In the data rows, zero lies at 7.5, halfway between 7 and 8.
Some points, one per row:
9,3,6,11,9,4,5,10,8,10,13,7,5,10,10,6,6,8,7,11,8,11,8,11
8,6,6,6,6,6,8,7,9,8,11,5,8,7,6,6,9,6,6,9,8,9,9,7
6,6,9,12,8,10,7,8,8,8,4,7,8,8,5,7,9,8,8,7,6,6,6,6
7,6,7,7,8,8,6,7,8,7,8,8,15,7,8,8,8,7,8,11,6,8,8,7
8,7,6,7,5,9,8,6,5,6,8,6,8,6,5,11,9,9,8,9,8,5,4,6
8,13,4,5,7,9,8,7,3,8,7,9,4,8,8,8,7,7,6,11,7,8,8,9
9,3,9,6,7,9,7,5,8,13,0,8,7,8,7,9,9,9,6,8,8,9,9,9
6,7,10,8,5,7,6,10,9,10,7,6,8,9,10,12,6,6,8,11,10,9,9,9
7,8,8,5,6,7,6,9,5,9,6,9,8,6,8,7,6,5,5,9,8,9,7,10
8,7,8,9,10,7,8,10,7,8,4,8,10,6,9,7,7,9,8,5,8,10,6,7
8,7,7,6,9,6,7,9,8,10,2,3,7,7,7,6,7,9,8,7,7,9,7,10
7,7,7,8,4,9,8,6,7,8,9,5,5,7,7,9,8,9,8,7,7,6,7,5
3,3,5,8,6,11,8,6,4,6,9,6,7,7,8,11,6,4,11,8,10,2,8,8
10,9,7,1,5,11,9,7,2,5,9,7,8,9,5,11,8,12,13,12,6,6,8,6
7,8,7,5,5,9,9,7,3,7,8,9,7,7,3,10,8,7,8,7,4,4,10,10
9,7,6,8,8,7,7,11,9,8,7,8,6,7,8,7,8,7,8,6,9,7,8,8
8,6,6,8,7,4,7,7,7,9,8,7,6,8,8,9,7,9,9,9,11,8,9,10
6,8,8,8,10,11,8,7,10,6,6,6,9,4,9,7,9,8,7,6,8,7,5,8
9,11,6,12,7,5,10,10,10,6,8,6,8,10,9,7,11,7,7,7,7,7,6,5
6,7,5,5,10,8,6,7,4,10,6,11,8,7,7,8,7,6,7,10,10,8,8,9
8,5,8,10,8,10,10,7,10,6,8,5,11,8,10,9,9,6,8,5,8,4,6,5
8,7,7,7,8,7,4,7,7,8,7,7,8,9,6,9,9,7,8,8,8,5,7,5
6,8,9,8,9,9,9,7,8,7,6,9,12,10,9,6,8,6,7,5,7,9,5,7
7,4,6,6,8,11,10,7,6,9,9,11,9,8,8,9,3,9,7,9,7,7,8,3
10 more points follow, each with its number after it:
4,5,8,9,9,8,7,8,7,11,7,6,6,7,7,6,8,8,8,6,9,7,5,4 0
10,4,9,11,10,12,8,8,11,8,6,9,8,7,9,7,9,3,7,4,6,7,7,8 1
5,7,6,7,10,8,4,7,9,9,5,9,8,4,10,6,6,6,8,6,8,5,6,10 2
8,6,5,10,7,8,10,6,9,7,8,4,9,5,8,8,7,9,7,8,8,8,8,7 3
8,2,7,10,8,9,5,7,8,8,7,6,12,5,7,7,8,4,9,8,8,5,7,9 4
1,6,5,6,7,9,4,7,6,8,8,6,6,5,5,7,7,9,9,11,10,8,6,8 5
7,8,12,8,8,6,6,8,8,9,8,8,8,8,9,6,7,7,12,7,5,7,7,9 6
12,9,6,6,7,6,9,7,5,5,11,9,7,9,7,5,6,11,6,8,6,10,15,6 7
9,8,8,11,6,5,7,8,8,5,10,6,2,7,4,7,10,10,3,11,10,7,12,7 8
8,8,5,5,2,9,7,7,6,3,7,15,9,7,8,9,8,6,5,7,7,8,7,6 9
Which of these numbered points is nearest to each point below, looking only along the 6 directions in which the first points spread most? Its number follows each.
7,6,7,11,5,7,7,8,8,8,9,7,7,10,7,8,9,8,9,9,8,7,7,3 > 3
5,8,8,8,9,9,9,8,8,7,5,9,11,4,11,7,6,6,8,7,9,8,7,14 > 2
1,7,8,9,8,9,5,6,7,9,6,8,6,5,8,8,7,4,7,8,8,6,7,8 > 2
11,10,6,4,6,5,9,8,8,7,9,11,5,9,7,8,8,9,7,10,7,9,11,8 > 7
5,5,7,10,7,8,4,8,8,7,5,6,9,6,9,5,4,7,10,7,11,5,11,6 > 4
15,6,9,4,3,8,11,6,2,5,10,9,6,9,3,10,8,10,4,12,6,9,9,7 > 7
9,6,9,8,6,4,8,6,7,6,8,6,4,8,4,6,7,9,8,9,6,7,10,7 > 8
10,6,9,10,6,5,7,6,8,9,13,6,7,11,8,8,7,8,8,4,8,5,7,6 > 3
6,7,10,10,8,10,5,7,9,9,6,8,5,7,9,6,9,7,10,6,8,6,7,5 > 0
8,6,9,11,7,12,8,9,13,10,7,7,14,9,11,6,8,0,8,3,4,7,9,7 > 1
8,7,8,5,8,8,7,7,6,8,10,7,7,5,7,9,1,7,9,9,9,5,8,10 > 5
9,8,10,11,11,6,8,9,12,9,6,7,10,8,9,9,8,5,7,3,7,5,3,8 > 1
3,7,8,9,7,7,7,7,10,8,7,6,8,6,8,7,7,7,6,5,8,7,8,5 > 0
10,9,8,3,4,6,10,8,5,7,11,11,5,10,5,10,8,10,8,11,7,6,5,6 > 7
10,7,14,7,9,6,8,8,8,10,9,10,7,8,11,5,7,9,6,8,8,8,8,9 > 6
9,6,9,8,8,8,7,7,10,7,6,7,7,9,8,5,7,8,7,9,8,9,7,8 > 6
3,2,6,6,9,10,4,7,7,10,4,7,7,6,7,8,6,6,7,7,11,8,7,6 > 4
7,10,5,4,8,4,9,11,7,6,8,9,7,7,8,7,8,7,9,11,7,12,9,9 > 7
9,7,8,11,12,8,8,8,9,9,8,6,9,7,10,7,7,5,6,3,6,6,6,7 > 1
3,6,6,7,9,9,5,9,8,9,4,7,6,7,7,8,6,7,8,6,11,7,9,7 > 2
5,7,9,10,7,10,6,7,9,10,6,7,9,4,8,9,9,7,7,5,7,4,8,9 > 0
10,12,6,5,6,4,8,6,5,8,14,9,6,8,7,10,7,9,5,9,7,8,9,11 > 7
4,9,8,7,6,9,7,9,6,8,6,7,6,8,9,6,5,6,8,4,8,7,8,7 > 2
9,9,7,10,7,5,8,8,9,9,10,6,5,7,6,6,9,8,7,14,8,11,8,6 > 8
5,5,7,6,9,10,9,7,5,8,8,7,12,7,7,6,7,6,8,5,7,7,6,11 > 2
6,7,8,9,10,7,7,8,13,6,4,9,12,7,9,4,7,7,5,4,7,12,6,6 > 1
5,4,8,8,8,10,5,8,8,7,9,10,8,6,6,7,5,7,8,7,9,8,8,9 > 4
8,5,7,10,10,8,7,9,11,5,5,9,9,9,8,5,6,7,6,5,8,9,4,7 > 1
9,10,8,7,9,6,7,5,9,7,7,10,8,9,10,9,9,7,5,6,6,9,6,9 > 6
5,6,9,7,12,9,6,8,7,9,10,8,9,8,8,8,6,4,8,5,6,6,5,8 > 2
7,4,8,9,8,8,7,8,10,6,7,5,9,8,12,15,9,6,8,9,7,6,6,8 > 4
9,11,6,7,4,9,12,6,4,3,9,8,13,6,10,12,9,8,6,8,6,5,9,6 > 9
9,10,8,5,7,9,8,6,7,6,9,11,6,7,5,8,9,5,6,9,5,8,8,6 > 9
8,14,3,5,8,9,8,6,6,6,9,8,8,8,7,8,8,7,5,7,7,5,9,9 > 9
5,8,6,4,7,9,11,6,5,6,10,9,10,5,6,9,6,7,7,10,7,8,10,9 > 9
6,8,9,8,9,4,6,9,7,11,7,8,6,8,9,6,6,9,5,6,7,8,9,7 > 6
7,6,9,9,8,9,6,10,9,9,6,7,8,9,9,7,8,7,8,6,7,6,10,6 > 0
15,6,7,12,10,0,8,11,9,8,10,6,5,9,11,6,8,12,7,12,7,12,11,10 > 8
7,9,7,2,9,7,11,10,5,8,7,11,8,11,9,11,8,6,7,4,6,9,8,8 > 9
11,5,7,9,7,3,0,8,7,9,7,7,3,9,11,5,5,6,4,8,9,9,9,12 > 8
10,6,7,7,8,1,5,8,7,8,11,3,6,10,11,5,7,9,7,10,8,10,9,4 > 8
6,10,10,8,9,12,9,8,9,7,6,9,13,5,11,6,9,7,7,5,6,5,7,6 > 1
7,7,7,10,7,7,5,6,6,7,6,8,7,7,9,7,8,9,9,8,4,9,8,7 > 6
5,9,10,8,8,10,4,6,4,5,5,8,7,7,5,8,9,7,7,5,6,6,8,9 > 2
10,8,5,10,6,6,7,6,6,8,10,6,8,8,7,9,6,9,7,11,6,6,8,10 > 8
8,9,7,7,7,9,7,7,7,9,6,8,9,6,8,9,8,9,7,7,5,9,8,6 > 6
5,8,11,6,8,11,9,9,6,6,8,10,10,7,5,8,9,6,6,7,6,7,7,8 > 9
6,4,5,10,4,8,7,6,6,7,8,6,7,3,7,12,6,7,6,12,10,5,6,7 > 5
11,10,6,7,5,4,10,7,7,9,10,9,6,10,5,10,7,8,5,11,6,10,13,9 > 7
4,8,13,8,6,8,6,6,6,9,6,5,15,7,6,8,7,3,7,2,7,6,7,5 > 1
7,8,6,8,5,5,7,7,7,5,9,6,6,7,6,6,6,8,6,10,11,8,8,7 > 8
5,5,7,9,6,9,6,7,9,9,6,7,7,7,7,8,6,7,10,6,8,6,7,8 > 0
9,8,6,7,6,7,8,12,6,5,9,10,8,6,6,11,8,10,7,12,8,7,8,6 > 7
12,8,6,9,8,2,6,8,7,8,7,10,7,7,15,3,5,12,6,12,6,11,10,11 > 7
6,9,9,8,9,10,9,7,8,7,5,8,10,6,9,5,9,6,8,5,6,6,6,8 > 1
